Families of rows that turns and mirrors carry onto each other, the same ones carrying the whole set onto itself: the rest of each named row's family, in list order:
3 families of 5 rows:
j_373: [ 23 -13   1  28  -3   0 -14 -41  19  10  -3 -32 -46 -13 -15  47 -29 -16
  -2   3  25 -21 -38   9  -5  20]
j_794: [-32  15   0  24  29  16   7 -10  18  14 -10 -16 -21   3   3  50 -16   6
  31  15  27 -14  -6  13  -2 -24]
j_427: [ -5  16  -3   4  39  11  -2   0   3   9   4 -27 -14  -5   6  26   0   5
   8  33  24 -30  -2  -5   8 -24]
j_617: [ -1  21  -2  -1  32  -4  -2 -15  -3   3 -13 -31  -6 -18  -4  22   0 -16
  -5  31  43 -28 -22  13  20 -37]
j_515: [  1  18 -11   4  46  -5  -4  -6   8  13  -9 -47 -18  -8   1  33 -17 -20
  -6  35  24 -41 -20  -1  16 -25]
j_743: [ 38   5  -1   8  12 -13 -17 -28  -7  -2  -7 -31 -19 -17 -19  21   2 -13
 -10  25  30 -13 -38   6  13 -15]
j_405: [-32  13  -6  12  35   8  20 -11  30  24 -15 -35 -21  -7   0  49 -32 -20
  18  17  29 -28 -18  11  11 -22]
j_513: [ 35   3  -7  14  22 -10 -25 -24   1   4  -2 -45 -32 -13  -8  32 -16 -17
 -19  27  21 -37 -33  -1   6   1]
j_209: [ 30  -2   6   3  11  10 -18 -10  -9   0   6 -33 -29  -9  -3  12  -3  -1
  -6  27  16 -35 -20  -6   3  -7]
j_777: [-13  -5  13  23  -4  -4  23 -44  26  23 -22  -7 -28 -21 -15  49 -26   2
  19   1  28 -10 -24  24  -3 -11]
j_112: [-33  14   7   8  22   1  23 -24  17  18 -22 -16 -12 -22  -2  40 -17  -6
  13  17  42 -27 -13  24  10 -35]
j_769: [ 31 -11   9  23 -10 -12  -2 -46  12  11 -12 -16 -33 -18 -26  37 -14  -2
   5   6  21  -2 -40  13  -1   1]
j_523: [-19  -6   1  27   5  11  13 -33  36  22 -11 -26 -39 -10 -11  58 -39 -17
  20  -3  30 -16 -28  17  -2   6]
j_143: [-14  -3  13  34  -5  19  -4 -27  17   7 -17 -15 -41   4  -9  52 -29   1
  31  -2  19  -9 -26  23 -13  -7]
j_433: [ 24 -14  17  21 -16  15 -20 -26   0  -1  -7 -25 -45  -4 -13  29 -21  -3
   8   5  13 -22 -35  11 -10   3]

Which other rows belong to the same family as j_143? j_794, j_427, j_209, j_433
Which other rows belong to the same family as j_513? j_373, j_515, j_405, j_523

Families of rows that turns and mirrors carry onto each other, the same ones carrying the whole set onto itself: the rest of each named row's family, in list order:
3 families of 6 rows:
j_179: [  0  14  10 -25  -3 -13 -17   4   4  15 -11 -33  29  -6  11  28  11]
j_893: [ 11   4  -7 -24  -3  -8   4   0   3  36 -23 -10   7 -13   8  34  19]
j_237: [ 10  -9 -11 -37   9  35  -3  11 -32  -9 -15 -34   9  -7   4   4  11]
j_110: [ -5   5  11   8   8  -9 -14 -11  -1  31   7  -5  12   1   7  22  26]
j_164: [  4  10 -21 -20  -1  -4   3   4   2  33 -24 -14   2 -16  17  33  19]
j_649: [ 18  -4  -2 -37  14  41  -7   5 -32 -11 -17 -27   4  -6  -4  11   8]
j_48: [ 15   0  -7 -43   7  39   0  11 -24 -10 -15 -31  -1  -9  -2  10   9]
j_538: [ 11 -13  -9  -8  25  37   4 -14 -32  18   1  -9 -10  -2  -4   9  28]
j_730: [  5  -7  15 -15  24  32 -29  -3 -31  -5  10 -28  16   6  -2   3  20]
j_157: [ 11 -12 -15  -7  25  43  -8  -2 -34  13  -4 -11 -11  -4   2   7  30]
j_579: [ -5   9   2   1   4 -12 -11  -2   1  35   8  -8  12   0  14  26  30]
j_481: [ 13 -13 -13 -11  24  37   4  -5 -38  10  -1 -12  -1   0  -7   0  30]
j_494: [  6   2 -12 -21   0  -3   8   2   1  32 -26 -10  -8 -13   5  36  17]
j_905: [  0  11   5   4  11  -6 -24 -10   3  36   2  -9  10  -3   9  32  30]
j_108: [  3   4  16 -13  17  30 -21  -3 -26 -10  18 -25  19   5   0  -3  18]
j_643: [ -1  18  13 -25  -6  -8 -21   8  10  14  -7 -21  18  -6  17  36   9]
j_695: [  2   2   7 -12  21  38 -22   2 -33 -12  16 -24   9   8   1   3  19]
j_623: [ -1  18  11 -27  -8  -9 -19  13   8   4  -8 -26  21  -5  10  24   8]

Which other rows belong to the same family as j_179? j_237, j_164, j_730, j_157, j_905
Which other rows belong to the same family as j_48? j_110, j_538, j_494, j_108, j_623

Families of rows that turns and mirrors carry onto each other, the same ones carrying the whole set onto itself: the rest of each named row's family, in list order:
3 families of 6 rows:
j_216: [ -8  17  -1  12  15   3  17   5  18  -3   8  -8  23 -19  10  -2]
j_342: [  3   5   3 -16  15  -1   9  -2 -12  24 -12 -13  15  36   1   4]
j_866: [ -1  10   0  11   4   8  10 -15  23   1  12   0  17 -29  13  -2]
j_547: [-27 -10  -3   5   9   0  10   0  -5  17 -14  -9  37   3   1 -10]
j_570: [ 15   2  23 -18  16 -12   5  10   3 -11  -4  -1  -2  20 -18  -8]
j_393: [ 14  -8  12 -28   0 -14   7   4  -1 -11  -9  11  -6   9 -20 -12]
j_304: [-21 -11 -16  -7  -5   2  14 -10 -11  25 -17  -3  30  -2   7  -4]
j_738: [ -1 -11  26 -18 -10  -8  -6 -20 -15  -4 -18 -12 -14 -19  -9   7]
j_895: [-19 -10 -10   5   1   7   9 -16   5  23  -6   1  37  -5   8 -12]
j_943: [ 12   6 -11 -27   4  -2  16  -3  -9  21 -10   1   8  29   2   3]
j_438: [ 10  20   7  -7  -2   4   8 -19   2   1   2 -15 -10 -28  16  21]
j_462: [  6 -16  35 -13  -4  -7 -13 -24  -3  -4 -11  -4 -10  -7 -16  -3]
j_148: [  6  -2  -7 -16   7   4   9 -15  -3  31  -7   2  21  32   3  -4]
j_951: [ 20  -7  15 -23   6  -7   2  -6   6   1  -3  12   0  25 -17 -13]
j_119: [ -7 -11  38  -5   4  -9 -10 -10  -9 -11 -15 -18  -5 -13 -14   1]
j_292: [ -9   7 -11   3  -1   2  20  -1  14  -3   3   3  20 -32   9  -5]
j_101: [ 10  10  23  -1   0   6  -6 -32   5   4   3 -15  -9 -24  10  16]
j_250: [  0  19  21   4  10   4   1 -17  -2   4  -1 -29  -2 -20  14  22]

Which other rows belong to the same family as j_148? j_866, j_895, j_462, j_951, j_101
Which other rows belong to the same family as j_547? j_216, j_342, j_570, j_119, j_250

Families of rows that turns and mirrors carry onto each other, the same ones carrying the whole set onto itself: the rest of each named row's family, in list order:
3 families of 6 rows:
j_562: [ -4  21  19  -4  22 -15  16   6 -21  -7  18 -17  14  18  27  -5]
j_793: [-8 13 11 31  0 21  8  7 -4  9  9  1  7 12 -5 18]
j_534: [-19 -13  17  18  25   4 -12  23  -1 -18  15   6   7  15   1 -24]
j_293: [ -4   7   2  -7   8 -17  -2  26  14 -17  -8   1 -16  12  16 -31]
j_683: [ -6 -12  11   3  45  13  -5  19  -3 -18   2   9   7  18   7 -21]
j_246: [ -7  19  20  -7  13  -5  21  10 -26   4   5 -14   1  20  30  -3]
j_15: [ -1   7   8   0  -6 -19   9 -12  -4   6  -9  -2   4 -19  29  -1]
j_235: [ 11  17   6  -1  -4 -19  18 -15   7  11  -1 -10  12  -7  21   2]
j_775: [ 7  0 -8 19 21 -3  4  4 23  6 -7 33  3  0 -8 -1]
j_457: [ -6   3 -19  14  13  10  10   6  16   1 -19  25   4  -6  -6   0]
j_286: [-6 -6 25 22  6 22 15 -7  4 12  7  8  3  6 -4 13]
j_125: [ -6 -17   4  11  39   9  -3  20   7 -19  17   4   6  25   2 -12]
j_139: [  2  16   3  -2 -15 -23  10  -5   3  12  13 -14   0 -10  18  -1]
j_833: [ -5   8 -17  -6  21 -23   0  34   4  -9   3   4  -4  12  12 -27]
j_23: [  2  -5 -10 -11  19 -25   4  21  11 -10   1   1  -7  20  23 -28]
j_668: [  4  -1 -13  21  16   0  -4   4  17   4  -1  21  12 -16 -10   2]
j_646: [-16  16   6  -5  15  -2   4   1 -35  -4  15 -12  12  11  28  -6]
j_741: [-4  5 16 26 10 10 16 -7 -3 13 20 12  4 10 -3 23]

Which other rows belong to the same family as j_833? j_683, j_246, j_286, j_139, j_668
Which other rows belong to the same family as j_293? j_793, j_534, j_15, j_457, j_646

